The rows below fall into families. The same turns and mirrors carry the whole set onto itself and the rows of a family onto each other. For each named row, which other rows are in its family? Write them in the order they are listed.
These 32 rows form 4 families of 8 rows each.
dof: +0.97  -1.36  -0.67  +3.11  -0.86  +1.67  +2.83  +0.55
fise: +3.77  +0.28  -0.91  +0.80  -0.52  +1.07  -0.55  +1.55
Zeto: +4.07  +1.59  +1.52  -1.48  +2.41  +0.40  +3.56  -1.94
Gedi: +4.26  +0.36  +0.68  +2.40  +0.85  +0.07  +4.12  -1.04
bafo: +0.95  +1.63  +2.60  -2.10  +2.93  +1.02  +2.18  -2.94
zap: +2.96  -0.44  -0.99  +2.07  -1.08  +0.61  +3.09  +1.61
fiz: +0.92  +2.47  +3.13  -1.79  +1.95  -1.34  +1.11  -1.48
Kubi: -2.75  -0.54  +1.10  +1.01  -0.10  +1.36  +0.69  -0.29
Loz: -0.75  -0.41  +0.34  +0.84  +0.06  +2.25  -2.04  -0.33
Pup: +2.08  +1.54  +0.60  -1.70  -0.39  -1.19  +1.04  +2.11
Zipop: -1.62  +0.35  +2.79  +1.45  +1.82  +0.84  +1.88  -3.17
foli: -1.21  +1.62  +3.35  -0.53  +1.94  -0.32  +1.08  -2.58
Dimo: -0.20  +1.55  +1.54  -2.18  +0.09  -0.81  +0.08  +1.22
kifir: +3.17  +0.11  +0.80  +1.20  +2.12  +1.96  +4.44  -2.72
Bot: +1.52  -0.24  +1.29  +1.32  +2.42  +2.70  +4.06  -3.61
Fupev: +4.29  +0.78  +0.93  -0.01  +2.15  +1.17  +4.30  -2.08
dif: +2.57  +2.05  +2.20  -2.41  +2.67  +0.32  +2.75  -2.15
kerim: +3.10  +0.77  -0.27  -0.59  -0.28  +0.69  -1.38  +1.48
Disib: +4.66  +1.58  +1.40  +0.31  +1.16  -1.26  +3.38  -0.48
Pere: +3.51  +0.68  -0.39  +0.02  -0.66  -0.59  +2.16  +2.25
lutip: -1.47  -1.30  +0.26  +2.75  -0.56  +2.01  +1.93  -0.23
Zek: +3.14  -0.56  -1.16  +1.99  -0.51  +2.10  -0.20  +1.04
rudum: -0.04  +0.52  +0.65  -0.36  +0.15  +1.45  -2.39  +0.25
Gufav: +1.68  -1.04  -0.85  +2.55  -0.52  +2.64  -0.43  +0.23
nugut: +2.14  -0.56  +0.85  +3.55  +0.93  +1.06  +3.95  -2.19
kud: -2.32  +0.66  +1.69  -0.94  +0.10  +0.23  -0.17  +0.27
kabe: +0.20  +0.01  +2.02  +0.57  +2.62  +2.40  +3.17  -3.89
gaka: +0.09  -0.91  -0.38  +2.21  -0.36  +2.84  -1.18  -0.18
sove: +1.39  +1.00  +0.37  -1.09  +0.16  +0.76  -2.30  +1.08
finis: -0.13  +0.81  +2.47  -0.91  +2.86  +1.77  +2.29  -3.69
Lan: -0.26  -0.52  +1.68  +3.35  +1.33  +1.54  +3.11  -3.10
Kigub: +3.31  +2.55  +2.21  -1.33  +1.57  -1.73  +2.07  -0.70

Which other rows belong to the same family as fiz? Gedi, Zipop, foli, Disib, nugut, Lan, Kigub
Which other rows belong to the same family as kifir? Zeto, bafo, Bot, Fupev, dif, kabe, finis
Which other rows belong to the same family as zap? dof, Kubi, Pup, Dimo, Pere, lutip, kud

The rows below fall into families. The same turns and mirrors carry the whole set onto itself and the rows of a family onto each other. For each named row, which other rows are in its family? Write them in the order they are listed.
These 18 rows form 3 families of 6 rows each.
tar: -1.09  +1.43  -0.50  +0.90  +2.48  +0.94  +1.16  +1.76  -2.09  -1.06  -1.38  +0.59  -2.24  -5.10  +3.28  -2.32  -3.90  -0.17  -0.05  +0.29  -0.88  +1.86
Kepa: -0.11  +0.74  +0.97  -0.72  +1.91  -1.16  -3.07  -1.16  -1.06  -0.33  -3.75  -0.19  +1.56  -0.76  +0.17  -0.69  +1.04  +1.10  +4.14  -1.61  +1.57  +3.67
lolud: -2.87  -3.51  -0.08  -1.82  +1.45  +0.30  +0.39  +4.74  -1.45  -1.06  -0.43  -1.58  -0.68  -3.21  +0.75  -3.04  -1.93  +2.24  +0.43  -1.04  -2.83  -0.53
rop: -0.43  -4.44  +0.51  +1.53  -1.59  +1.50  +0.20  +1.73  -0.49  +3.52  +1.73  +0.53  -0.43  -1.40  +1.64  -2.23  +2.35  -0.01  +0.97  -0.61  -1.75  -2.74
Tofoz: -0.35  -3.80  +0.37  +0.47  -0.97  +1.95  +0.87  +3.60  -2.26  +3.49  +1.28  +0.60  -0.60  -0.40  +0.87  -1.19  +1.56  +1.58  +1.20  -0.45  -1.95  -2.44
bug: +2.06  +0.66  +0.56  +3.81  +1.20  +0.10  -0.28  +0.86  -0.94  +0.89  -3.27  +2.46  +1.78  -4.88  +1.67  -2.77  +0.28  -0.09  +1.77  -1.37  +0.72  +2.75
Rap: +0.07  -0.83  +0.25  -1.85  +0.39  +3.07  +0.94  -1.27  -3.23  +3.21  +0.30  -0.43  -2.74  +1.19  -0.13  +0.20  +1.10  +0.16  +1.76  -1.64  +2.06  +0.73
rim: -3.42  -3.82  +0.59  -1.62  +0.97  -0.60  -0.29  +3.17  -0.21  -2.12  +0.06  -1.93  -1.14  -3.34  +0.27  -3.64  -0.69  +0.76  -0.60  -1.89  -2.05  -0.90
mozun: -0.20  -1.32  +0.35  -1.83  +1.89  -0.13  -2.14  -1.88  -0.58  -0.54  -3.21  -0.95  -0.32  -1.77  -0.76  -3.58  +2.88  +1.30  +2.76  -3.70  +0.74  +2.74
tigun: +0.28  -0.98  +0.70  -1.31  +1.50  +0.32  -1.28  -0.92  -1.26  +0.27  -3.18  -0.45  +0.87  -1.54  -2.28  -1.96  +1.99  +1.09  +2.67  -3.83  +2.51  +3.57
Sed: -0.68  -0.84  -0.50  -1.75  +0.49  +2.71  +0.33  -3.35  -2.11  +2.97  +0.48  -0.90  -3.80  +0.23  +1.36  -1.09  +0.90  -0.79  +2.13  -1.35  +1.05  +0.39
Daden: +2.19  +0.55  +0.81  +4.01  +1.10  -0.23  -1.29  +0.45  -0.70  +0.47  -2.92  +2.29  +0.68  -4.17  +2.58  -3.90  +2.47  +0.04  +0.79  -1.47  -0.59  +1.24
Pud: -3.53  -3.00  +0.70  -0.88  +0.37  -0.87  -1.75  +5.00  -1.31  -1.25  +1.18  -0.84  -0.76  -0.71  +0.66  -0.43  -2.23  +1.47  +0.09  -0.39  -1.43  -1.21
Mene: -0.95  -0.48  +0.42  -1.10  +0.38  +1.34  -1.44  -2.14  -1.74  +3.05  -0.50  -0.37  -1.07  +2.10  +0.59  +1.21  +0.36  -0.28  +3.65  -0.64  +2.13  +1.27
Sav: -0.90  +1.29  +0.36  +1.14  +2.00  +0.87  +0.80  +0.47  -1.85  -1.76  -0.63  +0.23  -3.87  -4.14  +3.67  -2.75  -2.25  -1.15  -1.57  -0.44  -0.54  +0.85
biveg: +1.26  +2.15  +0.99  +3.25  +1.23  -1.72  -2.43  +1.77  -1.34  -1.01  -3.30  +1.99  +1.33  -3.29  +3.06  -1.12  -0.32  +0.53  +2.02  +0.31  -0.68  +2.14
susob: -1.32  +1.44  +0.30  +1.17  +1.43  -0.73  -1.24  +3.34  -2.29  -2.26  -0.61  +0.62  -2.01  -2.86  +3.48  -0.56  -3.61  +0.14  -0.39  +1.05  -1.22  +0.63
Zurus: -1.61  -3.55  +0.99  +0.62  -1.10  +0.62  -1.51  +2.45  -0.91  +3.54  +1.67  +0.27  +0.12  +1.55  +0.56  +0.72  +0.42  +0.35  +2.05  -0.17  -0.44  -1.86

Which other rows belong to the same family as susob? Kepa, Pud, Mene, biveg, Zurus
Which other rows belong to the same family as Sed? rop, rim, mozun, Daden, Sav

